Each row of D is roughly a mix of the hidden directions of one of a few groups.
D:
-2.1 6.0 5.0 30.0 18.5 34.0 -1.6 -12.0 28.2 -18.1
-26.9 7.8 -19.5 -9.6 24.0 -7.8 20.3 0.2 6.7 37.2
-31.5 9.0 -31.8 -18.7 2.6 -24.3 17.1 4.7 -10.6 16.8
-51.7 0.7 -20.8 7.7 17.7 8.7 3.5 6.8 0.5 11.0
3.7 4.9 -32.2 40.1 -10.4 -0.6 11.0 -3.4 -20.5 -19.8
21.4 -3.2 -18.8 26.8 -7.4 10.5 38.3 5.4 -15.0 -17.6
-38.1 11.5 6.7 -26.6 16.6 21.7 19.7 -8.9 11.0 -8.0
-34.1 22.4 -30.1 17.2 -3.3 5.4 18.6 -13.0 16.9 4.5
-30.9 -9.4 -3.0 -13.3 -3.4 -8.2 -12.2 -27.6 32.3 21.7
33.1 21.0 1.4 31.3 -10.9 -8.8 22.3 -22.0 3.7 5.3
-30.2 -11.2 -12.7 -21.7 24.6 -13.5 -7.7 15.4 -29.0 -11.8
21.4 7.2 -15.7 29.5 0.2 6.8 39.2 4.9 -22.1 3.2
-1.2 17.6 10.5 38.4 10.3 7.6 36.7 -5.7 16.5 4.7
-10.3 20.2 6.7 29.4 15.2 27.4 0.9 -0.9 28.6 22.7
-25.4 27.0 -9.7 17.3 35.2 -11.6 13.7 10.9 3.7 16.5
10.5 -28.6 -9.1 18.7 -23.8 21.8 -17.2 -25.0 20.1 3.1
-15.0 -27.3 -16.3 -8.9 -29.0 32.3 4.8 -16.9 14.9 0.1
6.6 -11.7 10.1 9.4 8.5 9.6 23.5 30.9 -29.8 -28.4
40.4 16.6 0.6 20.0 -32.2 -2.7 3.6 -2.1 -17.9 6.9
-20.1 9.6 5.0 37.8 23.6 20.1 15.2 -2.1 22.1 -9.8
31.7 20.8 0.0 21.9 -22.5 -1.0 20.4 -14.5 9.3 24.4
30.5 -14.7 -27.9 -17.6 10.4 -22.7 1.4 2.7 19.8 -21.9
-15.5 -9.9 12.2 -38.2 -0.2 13.3 -30.0 -6.6 24.5 8.2
-20.1 -0.8 -17.4 11.8 46.0 -19.5 -0.4 10.1 1.2 17.0
11.9 4.0 -29.8 -21.3 32.7 -22.9 -18.9 7.0 4.5 14.7
6.8 -26.5 22.4 25.6 -24.3 19.1 15.5 -2.6 21.1 13.6
-3.4 21.9 11.6 8.2 19.6 -49.9 -9.8 1.4 5.1 -6.7
-42.0 -17.3 -0.8 -24.1 21.3 4.1 -8.2 15.8 -11.6 12.8
-27.0 -20.1 36.1 14.0 -22.8 3.1 13.4 -11.3 -1.9 16.2
25.4 -33.6 -15.8 -8.2 -0.2 -35.6 12.9 3.9 -1.9 -13.6
22.8 -24.1 18.0 -11.0 -42.9 14.1 5.4 -10.0 4.3 -0.6
2.7 44.1 -11.6 -4.9 25.6 -8.0 -7.5 -0.7 -7.9 28.1
-3.0 -17.9 23.8 2.6 -34.2 2.3 16.8 -9.0 -25.0 -25.8
-41.5 26.9 10.3 19.6 5.3 6.0 -4.4 8.3 -23.9 -8.8
14.7 -31.9 -11.2 -24.6 9.5 -34.8 9.2 -3.1 -18.8 -4.6
23.7 9.8 15.3 8.7 12.9 -10.0 4.2 31.1 -27.2 -27.9
46.9 -13.1 -1.8 -2.0 -16.6 -23.2 -0.9 -5.3 -13.4 18.3
-4.8 -17.2 -14.9 -1.6 -36.1 29.0 -2.2 -24.0 13.8 16.7
-7.6 3.7 18.9 46.1 -4.8 -8.1 7.4 -0.5 -32.2 -0.1
10.8 -34.3 -16.0 -37.5 2.3 -26.1 1.5 5.4 1.9 7.3
-24.4 -4.9 -24.3 -6.5 26.5 -19.8 -3.6 21.5 -30.2 -0.7
-21.5 -8.4 -3.3 -10.4 -13.1 -8.9 -13.5 -31.5 35.8 19.2
-1.1 12.0 30.2 22.4 -20.9 33.3 16.7 -17.6 2.7 -5.6
-36.5 -16.3 -17.4 -18.2 13.6 -3.3 -18.1 28.5 -11.8 -5.4
-28.7 23.3 24.4 11.1 -4.1 28.0 -10.8 -5.5 -15.8 21.2
-38.0 18.3 10.7 7.1 9.3 36.6 -8.1 1.1 17.3 0.2
-19.5 9.0 -22.9 -16.5 34.3 27.4 -18.6 13.2 -3.6 2.9
-25.0 16.0 -23.5 34.2 4.3 14.5 13.1 -5.6 23.0 13.2
-18.7 16.8 -5.2 4.4 26.9 28.3 9.1 -20.7 30.7 8.8
17.3 27.6 -7.1 -7.1 0.5 -25.6 0.2 -23.3 28.5 23.6
-48.9 -20.4 3.9 -8.6 4.1 18.3 -16.2 14.0 0.8 -4.7
-4.7 -30.3 -8.8 2.2 -23.2 31.8 -4.0 -23.6 18.7 15.5
-41.5 -3.6 -21.3 -18.6 19.9 4.3 -12.1 16.7 -18.2 -5.0
0.3 14.5 29.4 13.7 14.9 -42.7 1.5 15.1 -14.0 0.2
13.7 -17.4 -27.2 -5.0 15.7 -38.8 17.6 15.1 13.6 -1.8
11.4 -5.5 -14.1 38.1 -29.0 4.3 17.5 -1.2 -22.7 -15.3
-27.7 -1.8 -22.7 11.8 37.8 -14.6 -6.9 16.6 7.0 -17.3
19.5 -6.7 -17.6 10.5 7.0 -46.8 19.0 13.1 -9.5 4.9
27.7 33.1 -9.3 -34.3 12.7 -4.3 -8.3 1.8 18.6 -4.2
-38.4 25.5 17.6 22.9 2.4 19.6 10.7 -1.8 -9.5 -13.3
-15.0 -12.3 31.0 -12.1 -21.7 7.7 4.9 -1.9 -26.8 31.2
22.3 9.9 -26.0 17.4 -11.1 16.8 33.6 6.3 -21.7 -10.7
-24.3 -23.1 28.6 15.1 -37.4 9.5 0.3 -0.5 7.0 4.6
-47.1 16.3 3.1 -4.2 1.3 25.2 -18.7 12.7 8.2 2.9
38.5 -3.5 11.9 -2.9 -33.1 -28.9 7.7 -3.4 -8.8 -2.2
-25.2 35.4 4.0 23.9 28.9 18.6 -8.1 -2.8 -1.8 1.8
-7.7 -33.5 10.9 18.9 3.4 13.8 9.6 20.1 -18.8 -32.0
17.2 9.4 -1.9 -18.0 -30.7 -26.4 1.3 13.4 -16.1 30.8
13.8 18.8 3.6 -32.5 18.4 -10.7 4.9 -9.9 32.7 21.7
-3.9 4.7 15.8 -4.4 26.4 -23.7 -1.2 27.8 -11.9 -35.3
16.4 -9.4 -23.4 30.7 -15.7 11.6 31.1 -0.8 -11.1 -20.4
0.6 7.0 1.5 2.5 11.0 0.7 9.4 33.5 -33.6 -34.9
5.8 34.8 11.6 2.6 19.8 -33.1 -13.2 17.3 -19.6 -1.0
9.5 -3.1 -24.3 25.2 -21.1 -2.9 29.7 -2.7 -6.2 -31.9
17.0 6.3 4.3 23.4 7.1 -16.2 4.6 23.5 -25.8 -35.9
-33.9 -5.1 2.3 14.6 11.0 23.7 0.7 -11.6 37.8 -9.4
-9.5 2.8 21.6 -31.5 -2.8 -6.0 -34.6 -8.2 20.2 21.4
7.2 3.6 -11.4 35.8 -1.7 -15.9 -0.4 10.2 -19.7 -38.9
-25.9 -27.0 35.7 2.0 -13.7 22.6 -9.1 4.7 4.9 14.8
-25.2 18.1 -35.2 8.6 31.6 14.8 -6.7 6.5 -11.8 -4.1
43.6 -7.1 26.3 -15.2 -8.5 -18.9 4.2 -0.4 -15.3 13.5
18.0 -22.9 26.8 -19.2 -16.3 14.7 -29.8 14.5 1.2 -14.8
-7.4 -8.6 16.7 -25.3 11.5 1.4 -19.8 -15.0 32.2 30.0
42.1 23.8 -29.8 -10.1 15.0 0.0 -7.2 8.8 7.1 0.5
-27.7 -0.8 -8.2 29.1 7.8 8.6 9.1 -11.0 40.1 -10.2
-7.6 -9.5 -1.6 4.0 -13.3 -4.4 -1.0 -34.1 30.4 35.8
-35.0 18.0 7.3 0.7 24.8 30.9 -18.5 -10.0 -4.0 -10.0
-25.2 22.7 21.2 31.2 3.3 20.3 -9.7 -6.1 -24.3 4.0
24.1 -8.9 7.1 -21.3 0.9 19.2 -29.9 28.1 -18.3 13.5
-46.7 -30.3 4.4 -4.5 -8.4 -13.8 -4.0 14.1 0.5 -10.8
-38.3 10.8 3.1 -8.1 21.2 31.8 -15.9 -4.0 7.3 -17.0
-3.2 31.4 -44.7 8.9 -4.2 -14.8 19.1 -3.8 -0.3 6.1
-3.2 -21.4 -10.2 8.5 -28.4 13.6 -2.6 -32.7 25.7 19.0
-31.5 -18.9 18.7 -13.4 -16.9 29.6 -13.7 6.5 18.7 10.3
25.1 10.5 11.0 7.2 21.4 -7.2 1.2 30.6 -26.1 -26.3
-38.7 -23.0 27.5 2.1 -18.8 19.3 -2.9 -1.3 10.0 10.4
-30.2 -28.9 29.3 -15.0 -17.2 4.9 -12.9 4.8 -15.6 -12.1
-34.8 11.2 24.3 16.6 -17.8 23.2 -4.3 -1.9 -20.7 -15.0
-2.1 19.4 12.9 8.3 19.7 -41.9 -8.6 16.6 -10.2 -22.9

Here is one row of each group, with its name. Which group are the others in?
1.5 13.2 -24.5 33.1 -17.2 -11.8 9.3 2.5 -24.1 -27.4 | V
-16.0 20.2 8.9 2.2 -5.3 43.2 -25.4 -5.9 15.0 -13.5 | W
11.7 -27.5 13.4 -18.7 13.4 -0.6 -30.9 29.6 -12.7 -11.9 | C

5.9 -9.1 -22.7 -7.6 -22.3 27.7 -11.7 -27.7 25.6 14.7 | V
25.8 11.6 4.0 -28.6 -14.2 -14.5 25.6 -19.1 -20.7 -15.4 | W
9.5 -19.7 8.0 -34.5 -37.7 9.8 -20.5 -2.0 -7.2 -3.0 | W
19.9 -22.4 0.7 -10.7 4.5 30.5 -10.3 -19.6 31.7 -16.6 | W
-23.4 -15.5 23.3 0.2 -10.1 33.3 -13.5 12.9 -8.3 27.8 | C
-30.2 -6.6 -24.9 -22.7 11.4 -7.7 -11.3 28.0 -21.2 9.8 | C
32.9 -19.1 28.4 -11.2 -22.0 -25.7 -2.0 2.5 -12.3 -6.4 | C
-2.4 -31.9 -18.3 20.3 -13.2 31.8 6.8 -21.6 12.5 10.3 | V
-21.0 14.6 28.5 17.1 -3.1 30.8 23.4 -19.2 -2.5 -9.4 | W
5.8 2.9 10.6 38.1 2.3 23.8 14.2 -12.0 17.3 -30.1 | W
37.1 -7.7 15.2 8.5 -36.1 -9.4 8.1 -10.0 -20.9 -2.2 | W
